In the data rows, zero lies at 4.5, halfway between 4 and 5.
Here are some points, each followed by its number:
[5 3 1 8 5 7 5 2 5 3 5 6 6 5 6 3 8 4 5 6 6 3 6 4 2 0 2 2] 0
[4 3 5 3 6 5 7 5 4 6 4 3 2 4 3 5 5 5 4 3 4 5 6 6 4 6 6 6] 1
[6 5 4 5 5 6 4 3 3 5 1 3 6 9 7 3 7 5 5 5 4 2 4 4 2 1 3 2] 2
[2 1 5 6 5 5 7 6 7 6 8 3 2 0 1 6 2 5 3 1 6 8 6 6 3 7 4 6] 3
[6 8 7 4 3 2 1 3 2 2 3 6 6 7 5 4 7 4 4 7 5 3 0 4 6 4 4 3] 4
[6 8 6 5 2 1 1 3 3 2 3 6 7 7 5 5 6 5 4 6 5 2 1 5 7 3 3 3] 5
[5 6 5 4 3 4 2 4 4 4 3 5 5 7 4 5 4 4 5 5 5 3 4 4 5 4 4 4] 6
[3 2 1 6 4 4 5 4 2 4 4 3 8 6 7 5 8 3 5 2 5 4 5 4 3 0 4 4] 7
[3 2 1 7 6 6 7 4 6 5 6 4 5 3 5 5 5 6 5 2 5 6 6 4 1 1 3 3] 8
[4 7 9 2 3 0 3 4 5 4 5 4 5 4 3 6 3 5 3 4 4 4 2 6 6 7 6 6] 9
[6 6 7 1 5 5 4 4 3 6 2 3 2 6 2 4 4 4 5 5 3 4 4 5 6 8 6 7] 10
[4 6 7 2 3 1 5 8 4 6 5 4 6 6 5 6 1 5 4 2 3 4 3 4 5 4 3 5] 11
[3 4 7 5 4 4 5 7 7 4 6 5 3 1 2 7 1 5 3 3 5 7 3 6 6 7 3 7] 12
[6 7 4 5 2 5 6 6 8 6 6 7 5 7 6 5 2 6 3 5 4 3 4 4 2 2 2 1] 13
[6 6 5 5 3 5 5 6 7 6 5 7 5 7 5 5 3 6 4 5 4 3 5 4 2 3 3 3] 14
[2 3 4 4 6 4 7 7 7 5 7 4 2 2 3 6 1 4 4 3 4 8 6 5 7 7 6 8] 15
[6 7 5 5 4 5 3 6 5 3 6 7 4 3 3 5 6 3 4 7 5 5 3 5 6 6 6 5] 16
[5 6 7 1 4 3 4 5 3 6 2 2 4 7 3 6 4 4 5 3 3 4 5 5 5 6 6 7] 17
[4 3 5 3 6 5 8 7 5 8 4 3 3 4 4 5 2 6 4 2 3 6 8 6 2 5 5 6] 18
[3 2 0 9 4 6 6 4 7 4 8 6 6 3 6 3 4 5 5 5 7 5 5 3 2 0 1 0] 19
[6 5 2 5 3 7 2 3 4 3 4 5 4 5 5 3 7 4 7 7 5 3 5 3 6 4 6 2] 20
[2 2 6 4 7 4 7 4 5 7 5 1 4 4 4 5 4 6 4 1 4 5 6 6 2 5 3 6] 21
[7 5 5 6 5 6 5 1 3 5 1 3 6 9 7 3 7 7 5 5 4 3 5 5 1 1 3 1] 22
[5 2 0 9 4 8 4 2 5 3 5 6 6 5 7 2 9 3 5 7 6 4 7 2 4 0 3 1] 23
[2 3 6 4 3 2 6 5 6 6 8 4 6 5 4 6 1 6 3 2 3 5 4 4 4 4 2 4] 24
Which five points above are nearest to each new point by angle? Their numbers follow each, nearest first.
[3 3 4 7 3 4 5 5 6 4 5 5 6 4 5 5 3 6 5 3 6 5 5 2 4 3 2 3] 19 8 24 13 0
[3 2 0 9 4 7 6 4 8 4 8 6 6 3 6 2 4 5 5 5 7 5 6 3 1 0 0 0] 19 8 0 23 13
[5 4 3 3 6 6 3 5 3 4 3 4 4 4 6 3 6 3 6 5 4 5 6 4 6 5 7 6] 20 10 1 17 23
[7 7 4 3 4 6 2 7 6 5 5 7 4 4 4 4 3 3 5 8 4 5 4 4 7 6 7 6] 16 10 20 6 9
[3 5 4 7 3 4 3 4 5 3 6 6 6 3 5 5 5 4 4 4 6 5 3 3 6 3 3 3] 19 23 5 0 4
[3 1 4 5 4 4 5 3 4 6 2 1 7 7 7 4 4 5 5 1 4 3 6 4 3 1 2 4] 7 2 22 21 8
[1 2 0 9 2 4 0 5 7 0 9 8 8 0 5 5 3 2 5 7 7 5 3 1 9 4 5 2] 19 23 16 20 0
[3 3 6 5 8 6 6 3 5 5 5 3 3 2 5 4 6 5 4 3 5 5 6 6 1 5 3 5] 21 3 1 8 18
[2 2 4 4 5 4 5 6 6 4 7 4 4 1 3 5 1 4 4 4 4 7 6 4 8 6 5 7] 15 12 3 24 18
[5 7 7 0 4 3 3 5 2 6 2 2 5 8 3 6 4 3 5 3 2 4 4 5 6 6 7 8] 17 10 9 11 6
[2 3 1 7 3 4 2 5 5 1 8 7 7 1 5 5 4 3 5 6 6 5 4 2 7 4 4 3] 19 23 16 20 0
[2 3 3 4 5 4 4 6 4 4 6 4 3 2 4 5 4 3 5 5 5 7 6 3 8 7 6 5] 15 3 12 1 16
[5 7 5 3 5 3 5 6 6 5 6 6 2 3 3 7 3 4 3 5 5 5 4 6 5 7 5 5] 12 15 9 16 3
[3 5 7 4 5 3 5 6 7 4 6 5 3 1 3 6 1 5 4 4 5 6 4 6 6 7 4 7] 12 15 3 9 24
[6 4 4 3 5 6 5 5 5 5 4 5 3 4 4 5 5 4 5 5 4 5 6 5 4 6 6 5] 1 10 18 15 17
[1 2 4 3 6 4 7 8 6 5 8 4 2 1 2 6 0 4 4 2 4 8 6 5 7 7 6 8] 15 3 12 18 1
[5 7 7 2 4 3 4 5 5 4 4 4 4 4 3 5 2 5 5 5 4 4 3 6 5 7 5 6] 9 10 17 12 11
[3 2 2 4 4 5 5 6 4 5 6 3 5 3 5 5 3 4 5 3 4 6 7 3 6 4 5 5] 15 3 8 18 24
[4 2 4 1 8 7 9 7 5 9 2 2 3 7 6 4 3 5 5 2 2 5 9 5 0 2 4 7] 18 21 1 8 17
[3 4 5 6 2 4 4 5 6 4 6 6 6 3 5 5 2 5 4 4 5 5 5 3 5 5 2 3] 24 19 12 13 14
[5 5 7 1 6 5 5 4 3 6 1 3 2 6 2 4 4 5 5 5 3 4 4 6 6 8 7 8] 10 17 1 9 18
[3 5 4 6 3 4 4 6 6 4 6 6 6 4 4 5 2 5 4 4 5 5 4 3 5 4 3 4] 24 13 19 12 14
[5 3 4 1 8 7 9 7 5 9 3 2 3 7 6 5 2 6 5 1 2 5 9 6 0 3 4 7] 18 21 1 8 17
[4 7 8 1 5 3 3 5 5 4 4 5 4 3 3 5 2 5 4 5 4 4 2 5 5 8 5 6] 9 10 12 17 11
[4 5 6 4 5 4 5 6 7 4 6 5 3 2 3 6 2 5 4 5 4 6 4 5 5 6 4 6] 12 15 3 9 24
[1 2 6 4 8 4 8 5 5 7 5 1 3 2 4 5 3 7 3 0 4 6 7 7 2 5 4 7] 21 18 1 3 15
[3 4 5 6 3 3 3 4 4 3 4 4 7 5 5 5 4 4 5 4 5 4 4 3 6 4 3 4] 5 6 4 7 24
[4 5 4 4 3 4 3 5 4 3 5 5 6 4 4 5 4 2 5 6 4 5 4 3 8 7 6 5] 16 9 4 20 5
[6 5 7 1 6 5 4 4 3 6 2 3 2 6 3 4 5 5 5 5 4 4 5 5 5 8 7 7] 10 17 1 9 18
[3 3 2 4 5 5 3 7 5 5 5 4 4 4 4 4 3 3 5 5 4 5 6 3 7 6 7 6] 15 3 1 12 18
[4 3 5 3 6 5 9 7 5 9 4 3 3 4 4 5 2 6 4 2 3 6 8 6 1 5 5 6] 18 1 21 3 15
[5 4 5 8 5 5 6 2 6 3 7 6 4 3 5 3 4 6 4 6 6 4 4 5 2 4 2 2] 19 0 8 23 13
[4 6 6 8 4 4 3 4 8 2 9 9 3 0 3 4 5 6 3 8 6 6 2 6 6 8 4 3] 16 12 3 9 19
[5 4 4 6 6 7 4 4 5 4 6 6 1 2 4 3 7 4 4 6 6 5 5 6 4 6 6 4] 16 20 23 3 0
[2 2 2 7 4 4 4 5 6 3 8 5 6 1 4 5 3 4 4 4 6 6 5 3 6 4 4 3] 19 3 8 15 24
[2 1 1 8 6 6 7 5 6 5 6 4 6 2 5 5 4 6 4 1 5 7 6 4 2 1 2 3] 8 19 3 7 0
[6 7 5 4 4 4 3 6 6 4 6 7 3 3 3 6 5 3 4 6 5 6 3 5 6 7 6 5] 16 12 9 15 10
[3 4 3 8 3 4 2 4 6 3 7 7 7 2 5 5 5 4 4 4 6 5 3 3 6 4 3 3] 19 23 0 16 5
[2 3 6 6 2 2 6 5 6 7 7 4 5 6 4 7 1 7 2 1 3 5 5 5 2 3 2 3] 24 11 21 13 14
[2 1 1 4 5 5 5 7 6 5 7 3 5 3 5 5 2 3 5 2 4 7 7 3 7 4 6 6] 15 3 18 8 24
[1 2 6 4 3 2 7 6 6 7 8 3 6 5 3 6 0 6 3 0 3 5 4 3 3 4 2 5] 24 11 21 3 18
[3 2 2 7 5 6 7 5 6 5 6 4 5 3 5 4 4 6 4 2 5 6 6 4 3 2 3 3] 8 19 3 0 23
[6 4 4 4 6 7 7 5 6 6 4 5 3 5 5 4 5 6 4 4 4 5 8 6 1 3 5 5] 18 8 1 21 14
[5 5 4 4 2 4 3 5 3 3 5 5 5 4 3 5 4 2 6 6 5 5 4 3 8 7 6 5] 16 20 6 4 9
[6 3 3 5 3 7 5 4 3 5 3 4 5 7 5 3 6 5 7 5 5 3 7 3 4 4 7 3] 20 2 22 23 0
[5 5 7 1 6 5 5 4 3 5 3 3 3 6 3 4 4 5 5 5 3 4 5 5 5 7 7 7] 10 17 1 9 18
